Each path below is one point turned by a fixed rotation once a step. After each direction that follows a path, write how fast that rotation turns it, in degrees a step (0 if it stays still).
Each turn is a multiple of 5 degrees from 10 to 175, or 0.
Each row of a path follows its step; steps can be skipped.
path 1
step 0: [  4   4 -13   3   4   4 -10   2  -1  -4  -7  12  25 -15  -5 -10  -6  18
  23  -4 -10   5  -7   8   6   8  -1  -4   4  -7   1   5  -7   1  -1   0
  -3   8   1]
step 1: [ -2  -7   7   3  13   6 -22 -15   3  -2  -6  -5   6  11  -8   3   7  -1
  -9   1 -10  13   0  -5  14  -4   2 -15  -7  16 -14   0   0   4   2 -11
  10   5  -8]
step 2: [ 12   5   1 -15  -1  12   3  -4  -2  20 -15   5   7   6   9   2  -1   4
  16  10  -7  -1  -8  -6  -1  -2  12  -9 -12   0   2   4   5 -10  -7  20
  -1  -2 -11]
step 3: [ -1  -5   1  -5  17  16 -11   2  -2 -17  -5  -7  10 -13  -7  18  13  12
  -1  -3   5  -6   6   1   0  -6   1  -3  12  -6   4 -13  14   6  -6  10
  10  -3  -5]
step 5: [ 21  -4  11  -7  11   8   3   6  -4   4  20   3  17   1  11  -4   7  -1
   5   0   8  13   0   6  10  -3   2   3  -3 -22   2 -11  -2   6  -6   2
  -4   8   0]
step 7: [  7  -3   9  -6  12  -6 -19  17  -2  18   3 -11 -10  12   0  -8  11   2
  -1  -7 -10   5   3  -3   4   4  14  -8 -16   1  -6  -6   6  -6  -7  -9
  -4  -8   4]
step 11: [ 13  21   2  -3  -2  15  -7 -12 -15  -7   1   1   5  -1  17  -7  17   7
  -3 -15  11  -3  -7  12   9  -6  -3   8   8  -3   0  -5   5   4   7  -1
   2  -6  -3]
step 12: [ 11   1 -10   5   9   7  -7  -5 -21  -1   0  -6  -8  -5  -6   3   0 -12
  -1  -1 -17 -19   2 -11   0  19   2  -9  -5   0   4  -2   5  -6  15  -9
  -2   7   8]
step 13: [  4   6   4 -12  -1  -4  -9   7   4  -7 -13  -6  17  14   5  -7   1  -1
  12 -14   0  -1   6  14   5   1   6   4 -26  -6  16  -7  -1   2   3  -9
  -2   5   7]
step 14: [  2  11  -2 -13   2   6   3 -10  -2  -3   2  -1  12  -2  -7   8   3   7
  -5 -10 -18  15  13  -4   4  20  -9  10   7   7  -7  -2  -9  -8  13   6
  10  12  -8]
[-1 -1  2 -1 -5  4  1  3  4  1  0  2  0 -5  9  0  4  4  4  1  0  3  2 -1
  5 -1  1  5  1 -1  4 -1 -2 -2  3  2 -1  3  0]
130
[ 2  1  3 -1  1  5  2 -1 -3  3  1  0  2  5  3  5  0 -9 -2 -1 -1  1 -7  0
  2  1  1  4  5  0 -1  2 -6 -2  0  3 -1 -2 -1]
115
[-4 -1 -4 -4 -2  3 -3 -4 -1 -4 -3 -2  1  2  1 -3  0 -2  0  1  5  6  0 -2
 -1  1 -2  5  4  0  3 -2  2  4 -2 -6  6 -3 -2]
140
[ 3  5 -1  0  1  2  1 -2  4 -4 -3  4  0 -3  1  0 -3 -5  4 -6 -1 -1  0  0
  3  2  0  0 -3  6 -1  5  3  3  5  0  4 -2  3]
25
[-3  5 -1  0  2  2  3  2  7 -1  3 -5  4  3 -5 -2  0  0  1  4 -2  1 -1  1
 -4  1 -2  5  2  2 -1 -4  4  3  1  5 -2  3  5]
70
[ 1  1  0 -1  1 -1  0  0  2  1  0  6 -6  2 -2 -1  7 -5  1  8 -1  0  0 -6
  3  4 -1 -3 -2  4  2 -3  0 -3 -2 -3 -2 -2  2]
135
[ 2 -2 -1 -6  1 -1  3 -1  1 -2 -2 -2  4 -1  1  5  1 -3 -1 -3  4 -4  6 -5
  1  2 -2  4 -4 -1 -3 -1  2  0 -4  0 -4  6 -6]
35
[ 2  4  3  1  0 -9 -3  2  1  3 -6 -3  1 -2 -2  0  1 -2  3  0  0  0  4 -1
  4 -1  3  1  8  2  0 -3 -4  4  1  0 -1 -1 -2]
110
path 2
step 1: [ -6  -4   8  -7   8   7  -6  -1  -3 -12   5  -2   0   4  -1 -16 -15   7
   5  -4   9 -13   7 -13   3  -4  -5   4 -14   2  -9  22   0  16 -11   1
 -14 -25  -3]
step 2: [ 12 -23   5 -12  -6  10  18  10  -5  -9   3  -6  -4 -21  -9  -7  13  -4
   1 -13  -8   1  -6   2  -4  12  13  14  -2  11  14  -2   7   3  -7   0
  -3  -8  -8]
step 4: [ -1 -17 -22  -9  -8   7  -4   4   1   2   5  -1  -1 -14  11  -2  -6   2
 -16  -7   7 -10 -12  10  -8  20   3   9  10 -18  11   4  -3  -1  -1  12
   6   9 -11]
step 5: [ -6   0  -9  11  10 -13 -16 -11   8 -13  -3  14   1   2   3 -22  11   0
 -10 -15  -6  -9  -5  13   4  -3 -11  -4  -9   1  -1  17 -15   9   9  -3
  -2 -11  -6]
step 7: [-15  -1  -1  11  -3   2  12 -14  14  -7 -11  -5  10  11  -3  -4   0  -9
  -6  -2  -1   4  -6  19  16 -15  10   0   1   7  -8   2  12  22   0  -2
  -7  -3 -18]
step 8: [ -4 -16  -5  -9 -13   5  -2   5  -5  10  -8  22   6   1   5   3 -16  -6
   6 -22  17  -2  -4   4  -1 -12  20   2   6  -7  10   1   3  -3 -13   0
  -9  11   3]
step 9: [-16  -9   9  -2  17 -11  -9  -1  -1  -2 -15   2   8   2  -7   0  -6 -10
  -6  -3  -9  -7   2   4  -9   4   7  -9  -7 -13   2  25  20  18   2   2
   0 -15   0]
step 12: [ 12   8  -9 -11  -9   4  -1  12  -2  -7   5   3  -2 -16 -11   2  -7   7
   0 -15   7  -2  -2   7  17   6   2  11  12  -7  13  15  -1   9  -1 -11
 -10  24 -12]
step 13: [-11 -13 -12   3  13 -20   1   1 -11 -18  -3  -2  24  10  -9  -3  12  10
  -2 -12   7  -3  -3  -2  -1   2  -9  10   0 -12  -1   5  -2  12   9  10
 -12  -1   8]
step 15: [  6  -4 -19   0  -2  -9  -3  -3  -6  -8  -4  -4  18  17   3  -2  14  -8
 -12   2 -17   7  -5  17  -1 -19  15   0   5   7   8  -5  -6  19  -2   3
  10  -7   7]
[ 5 -3  5  0  1  1  7 -4 -1 -2 -2  1 -1  6 -3  4  1  4  1 -4  5  2 -2 -3
  5  0  2  5 -2 -2 -1  2  2 -1  1  0 -3  0 -2]
65
[-1 -1  1  7  3 -4  2  3  4  3  1 -5 -1  2 -8 -3 -1  2 -4 -4  0 -2  4  5
 -3  0  4  2  1 -2 -2 -3  0  0  1  2  2 -4  3]
170
[-4 -2  0 -5  4  5  3  1  2  6 -4  2 -6  3 -3  2 -2 -6  2  0  0  0  2 -2
  1 -5 -4  0 -1  1  4 -2  0  4  1  1  1 -1  2]
40
[-2 -1 -2  7 -2  1  1  0 -4  5  3  3  2  7  5 -1 -1  0  1 -2 -6  4 -2  5
  0 -2 -5  4  0 -2 -3 -1  1  3 -1 -3 -2  2  1]
45
[-3 -1  2  0 -3  0 -4 -6 -2 -1  0 -2 -2  1 -1  5 -2 -1 -6 -3 -2 -1 -7  1
  0 -7  1 -4  4  3 -1 -2 -3 -3  4  3 -2  0  1]
40
[ 2  3  0 -7  0  1  0  0  1  0 -3 -5 -4  5  6 -5  0  5 -4 -3 -2  5  2  1
 -1 -1  0 -2  0 -1 -2  4 -3 -2  2 -3  4 -2  0]
70
[ 3 -1  2  2  0 -3  3 -2  0 -4 -6  4 -1 -4 -3 -1 -4  0 -3  2 -7  3  2  5
  3  1 -4  3  3  4  5 -1  0  0 -1 -1  2  1 -6]
145
[ 1  5  0  4 -1 -2  2 -1 -1  4 -5 -3 -5 -1  0  5  0  1  1  5  2 -1  0  0
  0  1 -4  2 -5  4 -3 -1  1 -8  0 -1  3  1  6]
0
path 3
step 0: [-13  -4  -7   4   1  -3  -5  -3   0  10   2  17  -5  -8   7   4  -5 -11
  -6 -14  10 -13 -10  -2  -5  -1   3   8 -10   6   1   7  -1 -10 -25  -3
 -12   1   5]
step 2: [-12  -8  15  -1  -2   0   4   5   3 -10 -13  -2 -16 -11  -2  -2  -7  -8
   3  12  -6  12  10   0   6  -4   5   5   2  11   8 -22  -1  -3  -6 -10
   2 -11  -2]
step 6: [ -8   8   6   8   7  16  -2  -2   7   8  -8  13  -8   0  14 -13  -3 -10
 -10  12   0   0  -8   6  -7 -11   2  -6   3 -16  10   3  -2  11   1   9
   2   7  10]
step 7: [-11 -15  11   1   2   8 -12 -14   1  14  -1   0  -6 -16  -9   7  -3 -11
  12   8  -9   4  -1  14 -10   0  -9   7  -1  -5   0   8  -8  -9  -1   1
   2 -10  -3]
step 8: [-15  -4   2   7  -2  -6   7   0   5 -10   6   6   9   4   0  15   2  -6
   4   6 -14   8  12 -15 -13   5  10   9  -3  -5   4   4 -10   1   1  13
 -17 -10  -2]
step 10: [  1  12  14   3  10   2  -2  12  -5   0  -4  11   7  -4  -1   3   8  -3
  15  -9  -9   4  -1   6  11   4 -10   8  24   0  -9  -8   8  -5  -7  13
   7   5   2]
step 11: [ 13  -3  -3   0  13  11   1  15  -6   0   5   9  -3  -6  10  -6  -1   6
  -3   1   7   9   9   0 -17 -13  12  11  18 -13   2   9   1  -9  -3   0
  -5   0  -4]
step 12: [  7   0   0   2 -11  12  -6  -5 -11  -1   1   9  -1  11  -1  10   7  -7
   5  11   3   2  -4  21  -5   1  10  13 -15  -1  11  14   5 -12 -10  -1
   4   9   3]
step 13: [ -1   4   8  -5   8  10  12  -1   0  -8  -7  12   5   2  -6   5   2 -29
  -9 -15  -9  -9  -4   5 -15   8   3  -3 -10  -3  -4  -4  -3   0  -7  -3
  -8  -6   7]
step 14: [-16   1   3 -12  -2   3  11  -1   7   1  -4  -3   4  -6   0   3 -13   0
  -3 -13  -6  17  19  17  -8  -2   1   4   2  -3   6  -3  -4  -2  20  -2
   8   4  11]
[-8  5 -2  2  1  0  3  1 -5  3  2 -6  2 -4 -3 -2 -4 -4  0  3  0 -1  6  0
  1  1 -4  0 -4  0  2 -2 -2 -1 -1  2 -4  0  1]
55
[ 0 -2 -3  0  1  0  2 -3 -3 -2  2 -5 -2 -4  4  6  0 -1 -4 -6 -2 -2  0  4
  4 -2  1  3  5 -3  2  3  1  1  3  4  0 -6 -5]
110
[-1 -2  0 -6  2 -4  1 -5  4 -3  2 -1  2  4 -6 -3 -1 -5 -2 -1 -4  3  4 -5
  4  4  2  2  1  0  1  0  1 -2  4  1  4 -1  1]
65
[-1  5  1  0  1 -6  4  5  2  4 -4  1 -2 -3  0 -1 -2  0 -5  1 -4 -1 -5  5
  2  0  2 -1  5  0 -2 -4  1 -2  5  0  1  2  4]
85
[-4  0 -3  3  1  2  0 -2  6 -1  2 -1 -3 -3  2 -1  0 -1  6  5  0  1 -8 -6
  4 -4 -1 -3  2  3  3  1 -1  0  2 -2  0 -4  3]
20
[-2 -1  3  4  8  1  1  1 -1 -1 -2 -1 -2  4  3  2 -4 -1  0 -3  0  0  2 -4
  2 -1  4  1  0  4 -8  4 -5  0  0 -2 -5  2  2]
135
[ 0  5  0 -1 -2  2  3 -1 -1 -5 -4  2 -2  0  2  4  0 -6  1 -2  6 -2  2 -2
  0  1  0 -5 -4  4 -2 -4  5  3  4  5  3  0  1]
90
[-6 -1  5 -5 -8  0 -4  4  2 -2  0  2  2 -3  1  2 -1  2 -2 -1 -4  5  1 -2
  4 -4 -1 -4 -2  0 -5  1  0  1  0 -1 -3 -2 -4]
55
